(in the rows, 128 means zero)
One turn moves each row of this set onto another row. After a few examples, where does it send each row asked below?
banad: [ 97 149  90 117 126 121 126 111 155 125 154 140 184 124 139 135 128  99
 106 135 136 148 106 140]
fito: [104 117 127 145 105 128 132 158 139 137 103  95 141 120 150 103 108 103
  78 178 113 155 102 119]
fov: [113 179 117 135 103 129 137 128 155 118 143 113 140 126 100 119 125 124
  82 117 144 181 123 129]
zilin: [ 89 154 124 141 101 137 142 117 158 115 140 106 163 134 102 120 132 129
  85 111 138 174 128 131]
gisir: [102 168 123 144  98 124 140 120 161 108 144 103 154 135 102 127 128 121
  86 121 152 176 126 126]
kud: [ 91 153 102 150 119 141 133 151 153 156 136 112 143 115 163 129 102  91
 125 172 154 146 150 104]
Doto: [105 118 118 132 106 122 135 148 118 131 124 100 146 113 157 107 119  96
  74 181 157 142 119 118]
Bedi: [110 123 101 163 109 129 149 152 120 123 135 109 127 139 158  94 123 117
  84 146 106 181 117 111]
mukep: [ 95 151 107 147 132 152 139 156 152 165 134 120 137 113 158 120 104 100
 126 175 139 154 146 111]
Zada: [ 84 135 139 160  93 137 153 132 164 153 162 124 109 138 118 125 149  95
 125 145 150 163 130 115]
pizop: [101 159  88 124 117 119 116 120 167 129 140 137 175 125 138 136 115  97
 105 128 111 153  95 138]
zazir: [ 72 129 124 148  85 144 145 129 149 161 161 132 115 130 127 120 150  94
 115 125 148 151 140 118]
Nomu: [109 153 107 126 141 120 137 114 166 121 157 139 176 130 130 136 130 104
 114 156 136 160  98 141]
Rek: [113 162 103 132 131 117 126 124 178 125 143 135 169 131 129 136 117 102
 113 148 111 166  87 138]
pev: [ 80 165 130 117  88 133 124 141 145 139 140 113 116  92 176 109 114  92
  96 126 133 148 105 107]
tuk: [106 123  99 166  99 114 149 141 117 108 147 100 137 142 164 107 127 106
  86 152 142 170 127 103]
Kedov: [121 132 101 162 112 118 152 150 117 115 146 109 121 138 159  99 126 112
  86 158 132 180 121 108]
gogus: [100 165 118 131 106 142 139 125 152 125 138 116 149 126 100 113 129 131
  80 108 129 178 126 134]
gavi: [ 95 116 114 139  90 121 124 151 128 133 108  93 151 117 159 109 109  94
  72 166 133 140 113 115]
Vabud: [ 92 135 109 109 112 130 113 102 140 139 145 142 153 121 132 128 136  87
 106 117 136 139  88 130]
duba: [107 153 112 122 105 120 105 115 159 138 132 134 138 125 127 133 120  83
 111 122 114 151  71 124]
Peviz: [113 146 134 133 124 119 124 111 170 128 141 129 140 135 117 136 129  89
 123 149 127 161  67 125]
Bamo: [ 77 142 106 158 113 146 131 149 161 156 127 106 154 122 163 131 101  93
 127 165 136 145 148 104]
rud: [ 85 163 155 143  92 124 133 142 174 124 135  95 117 110 166 119 112  93
 113 150 125 161  91 100]
Nika: [ 95 114  99 168  97 124 146 142 120 115 136 101 143 144 164 102 125 112
  84 141 116 170 124 107]
nuzek: [ 93 151 131 163  82 132 140 144 171 158 151 123  96 135 120 125 135  90
 122 136 131 166 121 112]
masaz: [115 120 131 137 121 128 143 156 129 135 119 102 136 116 147 102 118 105
  80 193 138 157 108 122]
fiz: [ 98 128 131 119 131 129 132  97 150 129 154 136 156 131 122 132 145  92
 119 145 149 149  84 132]
selut: [ 72 135 171 137 117 142 156 129 164 125 148 102 134 113 160 112 133 108
 117 163 138 161 101 112]
Mubo: [ 83 141 111 154 127 156 137 154 160 165 125 114 147 119 158 122 102 102
 128 168 122 153 143 111]
zuz: [ 81 145 116 150  75 139 132 141 156 166 150 131 102 127 127 120 137  90
 112 116 129 155 131 114]
Vad: [ 67 137 146 111 113 151 147 128 135 139 153 120 131  94 171 101 136 106
 101 138 145 148 116 118]

selut goes to Vad
Mubo goes to mukep
And these:
Doto goes to gavi
zazir goes to zuz
Peviz goes to fiz
tuk goes to Nika
gisir goes to zilin
Rek goes to Nomu

One turn moves each row of this set onto another row. After a few examples, where does it send each row asked below?
kibi: [148 127  98 106 120 140 125 126 127 107 130 132 119 148 176 131 112 104
 142 128 132 139 174 122]
vulog: [155 110 127 122 114 141  91 135 110 138 108 133 111 130 155 113 132  92
 130 208 141 133 103 135]
Vip: [160 122 101  98 130 134 109 131 118 109 140 134 108 144 182 133 116 120
 144 131 136 132 165 111]
tegip: [162 117  68 129 134 131  71 142 118  96 125 125 131 140 151 113 123 112
 143 157 134 121  90 117]
lape: [176 111  95 116 128 131 120 131 104 127 136 119 115 132 124 163 138 145
 171 162 122 115 140 112]
fosi: [155 118  91 129 110 142 147 123 119 124 118 116 136 138 113 161 129 113
 168 158 116 130 155 132]
ket: [156 124  58 134 129 137  87 135 130  98 116 129 136 142 143 102 125 105
 145 149 126 123  96 127]
gotas: [142 116  78 138 120 138  84 144 121  90 113 115 152 142 149 128 109  82
 137 162 139 138  99 127]
Nake: [174 126 101  91 119 134  93 103 130 126 139 116 132 113 138 147  95 142
 145 160 117 110  94 110]
sis: [145 123  64 140 119 141  95 135 131  94 110 123 149 144 142 111 116  87
 141 152 129 133 102 134]
gasa: [153 112  80 131 128 131  69 148 112  91 123 116 141 139 154 130 114  98
 139 165 143 130  91 117]
Luk: [150 126 109 104 100 144 113 103 137 118 123 105 158 117 134 162  79 104
 138 164 121 131 107 125]
zoti: [154 116 167 123 119 133 101 129 118 121 117 138 128 139 144 132 160 114
 127 156 136 138 118 117]
mavik: [163 130 114 121 105 141 126 133 124 146 136 137  93 139 140 137  88 120
 119 129 113 112 100 127]
Rol: [155 135  92 106 102 147 124  93 149 123 119 115 152 120 126 139  88 113
 143 152 108 123 110 132]
mal: [156 123 129 121 101 139 120 141 116 141 137 128 101 138 146 156  80 108
 114 138 124 120 100 123]
movan: [150 116  91 123 161 129  99 137 117 130 108 143 162 135 140 144 101 118
 129 199 131 121 147 113]
posi: [166 105 109 118 122 131 117 137  97 121 135 109 127 131 128 183 128 128
 166 172 133 126 142 112]
Raza: [156 118  86 120 166 128  96 135 117 132 111 148 154 134 140 136 106 128
 132 196 128 116 144 110]
Bito: [160 120 158 121 123 133 102 125 122 124 118 145 121 140 141 121 168 124
 131 151 130 131 117 117]
ropu: [146 119 165 128 113 138 112 126 124 120 110 137 136 141 140 132 158 102
 126 154 133 143 124 125]
ses: [151 127 124 125  96 144 131 136 123 141 131 129 106 140 141 151  78 101
 114 135 119 123 105 131]
Surom: [162 120 115  95 111 136  94 109 125 119 135 106 146 113 141 166  83 122
 139 169 127 122  98 112]
mupas: [148 113 123 127 108 145 102 131 118 137 100 133 119 133 150 110 129  80
 129 206 137 139 109 144]
nuni: [153 109 107 127 110 138 133 132 106 119 123 106 140 135 122 182 122 109
 164 169 129 135 151 124]
Dek: [169 119  83 123 120 138 139 121 118 128 126 123 121 136 114 150 140 136
 173 154 112 117 149 125]
mivuz: [156 127  94 102 127 138 119 126 126 110 135 136 111 146 177 125 117 116
 145 126 130 132 170 117]
rab: [156 125 150 126 119 137 114 119 131 125 112 147 124 142 135 112 168 119
 132 145 123 132 122 125]
sasab: [155 122  79 123 164 130 104 131 124 134 107 151 154 136 135 127 109 127
 133 191 122 114 147 115]
Lotid: [164 125 122 118 106 138 118 138 117 144 140 134  93 137 145 147  86 120
 117 135 120 113  97 121]
Zana: [163 113 118 119 119 140  91 132 113 141 110 140 103 130 153 100 139 104
 134 203 134 126 101 134]
fami: [145 120  87 127 156 133 107 133 123 130 103 144 166 137 136 139 100 111
 129 196 127 124 151 119]
Nal: [147 124 155 130 113 140 120 120 132 122 107 143 134 143 135 119 162 105
 129 147 125 140 126 129]
rer: [154 119 110 100 127 134 109 135 115 105 139 128 115 145 185 145 110 110
 141 136 142 138 167 111]
Zak: [148 123  79 126 159 133 111 129 127 133 102 149 161 137 133 129 105 118
 132 191 122 119 151 120]
Lozu: [169 135  87  98 114 141 112  93 145 128 129 122 135 117 129 130  98 136
 148 150 106 110 102 122]
Sil: [146 122 107 105 120 138 118 131 120 104 132 127 122 146 180 143 107 100
 140 134 139 143 172 118]
Kimuv: [155 131 115 126  98 145 135 131 128 144 130 135 101 141 138 139  84 108
 117 128 113 118 105 133]
tesop: [160 119 109 123 116 144 102 125 123 143 104 144 105 133 147  90 141 100
 135 197 127 126 106 142]
kunis: [151 119 112 128 109 148 110 125 125 140  98 139 115 134 145  96 135  86
 132 198 129 134 111 148]

Kimuv goes to ses
Dek goes to fosi
And these:
Bito goes to rab
Lozu goes to Rol
tesop goes to kunis
Vip goes to mivuz
sis goes to gotas
Raza goes to sasab

